One turn moves each row of this set onto another row. After a few examples, where does it send each row asked below?
Vof: [ 15   8  30 -24  16 -14  15   1  19   0  27  -7   6  -3 -10 -17 -18  -6
 -14   2   7   8 -14  24 -22]
badim: [ -9  10  13 -35  29  11   0  17   3  28  13 -22 -20   7 -18   5 -23   4
  -4   3   5  -9  -7  -9   1]
Tafu: [-14  17   8  -8  -1 -14   1   3  25  -2  -1   2 -16  31   1   6 -21  -1
 -10   9  15  20  22  -2 -20]
roda: [ -4  19  15 -33  14 -14   3   2   5  25   3  13 -25 -10   1  -7  -9   5
  24   1 -10  20  20  -9 -20]
guvag: [ -5  16  12 -30  14  -9   4   9   7  30  10   3 -27  -9   4  -5  -7   2
  16   9 -19  16  20 -12 -26]
gosa: [ -9   3  -2 -48  13   1   7  -5  32 -12   5  11 -21 -16 -13 -12  -9 -16
  15  21  14  15 -20  -8 -23]
Nizep: [-10  20 -14 -18  -2  -6   3  -1  29   1 -12  -2  -2  18 -13  13 -21  -4
  -8  16  21  21  10  -5 -17]
nuzib: [  7 -15  25 -28   5  -4 -10  18   8   1   0 -12  -9   2   0  -4 -14   2
  21  12  32  12 -23 -33 -18]
Bufa: [ 10  15  30 -34  17  -4  12   0  16   1  27  -5   2  -6 -10 -15 -18 -13
 -19   2  16   6  -8  26 -17]
Pugid: [ 19   6  30 -21 -16  15  13  12  -1   1   4   8   8   8   2  -1 -18  -4
  21   3  -1   1   1  10 -33]
kud: [-10   4  -4 -41  10  -5   1   3  33 -12   8   1 -23 -21  -9  -9 -16 -24
  18  16  18  14 -22 -12 -27]
vip: [ 19   4  27 -24 -17  18  16   3   0   1  11   9   3   7   2  -3 -16  -7
  22  -5   6   6  -7  10 -36]
Vatu: [ 10  11  31 -38  14 -13  21   0  18   6  23  -9   2  -8  -2 -15 -15  -6
 -20   5  14  11 -14  23 -16]
Mupaz: [ 17   4  27 -18 -12  16  14   5  -1  -1   9   9   9   5   5   4 -20 -17
  23   5  -2   9  -7  15 -26]
Foz: [ -1   1  -3 -48  18   1   0  -4  27 -13   5   7 -25 -20  -9 -12 -13 -15
  12  18  19  13 -20 -15 -26]
Vali: [ -6   7   9 -36  29  12   6  21   1  29   9 -23 -20  10 -12   4 -17  -1
   2  -9   2  -5  -7  -5  -1]
lave: [ -9  20   9 -17  -1 -10   3  -7  15  -8  -3  -3   1  18  -7  10 -25   0
 -25  16  13  35   3  -8 -14]
vom: [ -5   6   0 -46   8  -6  -2  -1  32 -17   8   7 -22 -22 -16 -15 -14 -12
  10  18  15  12 -16 -11 -31]
Sop: [ 17   8  32 -35  18  -6  22   2  14  -2  25  -7  -1  -4   0 -15 -18  -8
 -18   2  17   7 -13  23 -21]
felak: [  4 -16  33 -24   2  -9 -12  15  11   7   2 -11  -8   7   5  -5 -16   3
  19  15  30   6 -23 -29 -13]
Ked: [  4 -12  31 -27   2  -1 -11  21   7  -4   1 -12  -8   2   0   3 -22  -2
  20  18  35   7 -20 -27 -12]
Varod: [  7 -15  24 -25   2 -10  -8  14  13   2   5 -14 -11  -3  -2   6 -22   8
  23  23  30  11 -23 -28 -14]
nuz: [ -9  19   2  -6  -5  -2  -1  -3  17  -9 -11   1  -4  26   3   6 -35 -10
 -16   9   7  15  -1 -11 -24]
sugit: [-13  10  11 -27  28  15   3  13   5  34  20 -19 -20  11 -17   7 -18  -6
   5  -1   3   0  -8  -7   1]
Nipot: [  1  16  10 -37  15  -7  -1   2   1  29   8   8 -29 -11   1  -5  -6   3
  18  -3  -9  17  22  -7 -23]
bome: [-12   6  11 -36  24  11   2  15   3  27   9 -22 -18  11 -13   4 -21  -4
  -1  -6  -1  -6 -18  -4   5]
vabu: [ 14   7  24 -19 -18  17  16   4   3   7   4  12   5   9   5  -1 -21  -8
  28  -2   5   0  -8   9 -30]
zili: [ -8  22  12 -35  10  -4  -2  10   3  25   5   8 -25 -12  -1  -6  -7  -4
  21   1  -9  18  24 -14 -26]
lugat: [-17  10   2 -23 -10   1  -1   0  19  -2   0 -10 -15  30  -3  17 -20  -5
 -23  17   6  18   8   3 -12]
pov: [ -5  11  -2 -17  -8 -15 -12   2  21   8 -12 -13  -4  17   8  12 -24  -8
 -20  19  18  16   8  -9 -16]

Nizep turns into Tafu
Vof turns into kud
Ked turns into badim
Now these:
Vali turns into Sop
felak turns into bome

One turn moves each row of this set onto another row. After a few examples, where does it send each row asked below?
rem: [-14 -16  25   3  -7  15  23 -13 -10  -5  -4 -31  18  10  10  34 -21 -54
  -4 -20  39 -14  -5  -6]
gares: [-25 -12  14 -14 -20   4  -3  -6  -4  18  -9 -14  18 -23 -11  25 -12 -16
   4 -12  44 -11 -18 -28]
rere: [-19 -19  34  -7   7  30  22  -5 -13  -7  -5 -42  29  -7   1  -1 -20 -21
 -16 -29  38 -20 -15 -31]
gerob: [-40 -19  31   6 -10  40  22   9  -2 -17  -5 -12  21 -22  -1  26 -23 -30
  19   2  12 -32   0 -16]
gemeg: [-16 -32   6   7  -9  22  17   9 -11 -12  -7 -28  -8  12  -1  27 -33 -47
  -2 -33  13 -24 -19 -13]
zekir: [-30 -13  29  -2 -12  33  18  23  -6  -2  17  -4  27   0   4   9 -21 -13
  18 -18  21 -37 -11 -31]
pel: [-11 -20  34   1  -8   8  12  27  -2  19  -7 -22  16  -8 -42  18  -1 -16
  -7  -6  26 -37 -11 -19]
kuzab: [-26 -17  44  23 -12  10  30   2 -13  -8 -11 -16  -6 -19  24  21 -11 -24
  -1 -10  -1 -31  -6 -12]
Vodos: [ -7 -23  30  -5 -10  -1   6  16  -2  24  -5 -28  11 -11 -31  26   1 -15
  -7 -16  26 -43  -4 -19]
geref: [-18  -2  33  -3  -5  22  17  20   3  -2  12  -4  38   2 -10  18 -23  -9
  15 -12  15 -30 -23 -10]
lebo: [-25 -36  36   5   3   9  40  -9 -22   2 -16   0   0  -1   5  22  -6 -34
 -10 -37   9 -21  -9 -24]
numis: [ -8  -9  17 -17 -22  36  11  13   7  -3  -4 -30  10   6 -15  38 -36 -32
  -5 -12   8 -28 -22 -25]
lem: [-28 -11  22   0 -21  13  -3  -9 -17  -2  -3 -16  32 -14   5  11 -15 -19
   2 -29  47 -18  -9 -12]
Kapum: [-12  -4  28  -3 -24 -14  -3   8  -2  19 -17 -20  10 -17   1  22 -20 -27
  -1 -17  31   4 -14 -11]
Fen: [-18 -21  24 -16 -12  11  10  26   9  21  -9 -23  18 -19 -25  26  -8 -15
  -8 -14  10 -47 -18 -25]
sado: [-31 -20  32  -7 -14  24  38  -5   0  -6  -3  10  11 -23 -12  28 -40 -26
  -6 -12   7 -18   0 -34]
fepu: [ -6 -22  21  -4  -9  -3   9   1  -1 -16 -10 -36  31 -24 -12  15 -18 -20
   4 -12  -7  -7   3 -21]
nunet: [-38 -16  42  -3 -10  26   9  10 -10  16 -19 -35  11 -18 -10  30   6 -22
   2  -4   0 -36  -1 -31]
rebe: [-10 -27  21  11   3 -10  11  32 -30  14  -8 -10  14   4 -12  15 -18 -44
  -1 -21   9 -16 -15 -19]
Zod: [-21  -7  37   7 -13  12  17  -1  -6   9  -9 -35 -16   5 -10  25  -5 -45
  -6 -11  38   5 -17 -10]
zupu: [-34 -14  43  -5  -8  22  41  -6   2  -4   6  11  18  -7  -3  34 -36 -27
   3 -15  11 -17  -8 -33]
sisig: [-12 -16  33   5 -18  20   8  19  -7   4 -12 -41 -23  12 -16  19 -20 -27
 -22 -16  19 -28 -15 -28]
rabo: [-19 -30  37  -1   2  17  33 -11 -17   6 -20  -3   3  -2  13  15 -11 -21
 -11 -36   3 -22   7 -27]
Kese: [ -4 -11  36   6  -7   6  25  -1   2  13   4 -29  -4 -24 -15  22 -27 -29
  -5 -27  10  16 -17 -27]
zam: [ -9 -24  30   7  -2  -2   5  42 -11  18 -11  -9 -10  -3  -5   8 -22 -35
   0 -13   8 -15  -9 -25]
Rava: [-27 -23  16  -2  -3  -5  15   2  -5 -24 -11 -40  30 -19  -2   7 -19 -19
   5 -18  -2  -9 -11 -20]
kegu: [-15  -4  31  -5 -11  29  12 -26 -16  -1   7 -17   9   0   2  27 -11 -27
 -16  -5  39 -23 -18 -28]
rom: [-36 -35  34 -10   4  15  35  19   2   3 -39 -22   6  -1 -10  14 -25 -39
  -8 -16  24 -15   8 -24]
Zuraf: [-20 -22  25  20 -11 -11  45  12 -14  -3  12  -5  11  -2   5  18 -16 -17
   0 -19  26 -34 -27 -20]
Meb: [-24 -30  24   2   3   5  16  20 -11   8 -29 -18  -1 -17   6  31 -23 -47
   4   8   2 -22  -3 -29]
Fod: [-31 -31  45  -6  10  15  20  22  -8   6 -33 -15   6   4 -20  15 -23 -46
 -16 -15  22 -17   4 -22]
Fubus: [-26   0  26 -10  -7  17  -2 -12   1   3  -3 -23   7 -10 -21  37 -26 -43
 -17  -6  23  -9 -28 -11]
mapu: [-18 -25  26   3  -3   2  21  -1   2 -13  -4 -33   8 -14  -7   3  -7   1
  15   1  20  -7   1 -41]
lebad: [-19 -33  23  20 -20  -2  40  21  -8  -8   3 -12   8 -13   9  15 -18 -32
  -2 -34  15 -38 -13  -7]
napo: [ -4 -22  19   3  -7  -7   5  30 -31   8   0  -3   5  -2  -4  17 -26 -45
   2 -14  13 -11 -13 -23]
Bev: [-27  -4  59 -18 -17  29  33  14   6   4 -19 -14  16  -8 -22  23  -7 -22
 -15 -11   8 -19 -14 -20]
fites: [-22  -8  27 -13  -3  27   8  24   3  -4   7 -10  29   5  -7  13 -21 -14
  24 -12  28 -26 -19 -10]
rakun: [-20 -14  24   7 -24  30  26  -6  -5  -1  15 -28  -8  14   2  31 -21 -15
   2 -27  20 -34 -15 -36]
gel: [-28 -16  30  15 -24 -12  38  13 -10  -9  14 -16   7 -10   5  19 -16 -16
  -5 -24  29 -36 -28 -12]
Tes: [-41  -3  53 -14 -22  27  31  17  -2   5 -22 -19   9 -12 -16  14 -12 -21
 -14 -21  -1  -7  -9 -24]
Naz: [-11 -17  26   9 -28  -3  14   5 -10  -6 -14 -16  12 -17   8   8 -19 -30
  -1 -16  54  -6  -6  -4]
lek: [-19 -23  29   8 -14  -3  20   7 -15 -18  -4 -33   6 -20 -12  -2 -12 -13
   0   3  17  -4   1 -45]
pif: [-12 -26  18 -11  18  19  10 -16  -1  10  -4 -24   9 -23 -18  17 -26 -19
 -10 -23  23 -10 -24 -38]
Mar: [ -8 -14  38   5 -17  17  43  13  -4 -11  -1 -42  20 -14  -4   9 -31 -41
  -8 -22  33   5 -10 -20]

Meb turns into nunet
mapu turns into Rava
Now these:
rem turns into Zod
Zuraf turns into rebe
Kapum turns into gares
rakun turns into gemeg
Bev turns into zupu
Tes turns into sado
pif turns into rere
fites turns into gel
Fen turns into zekir

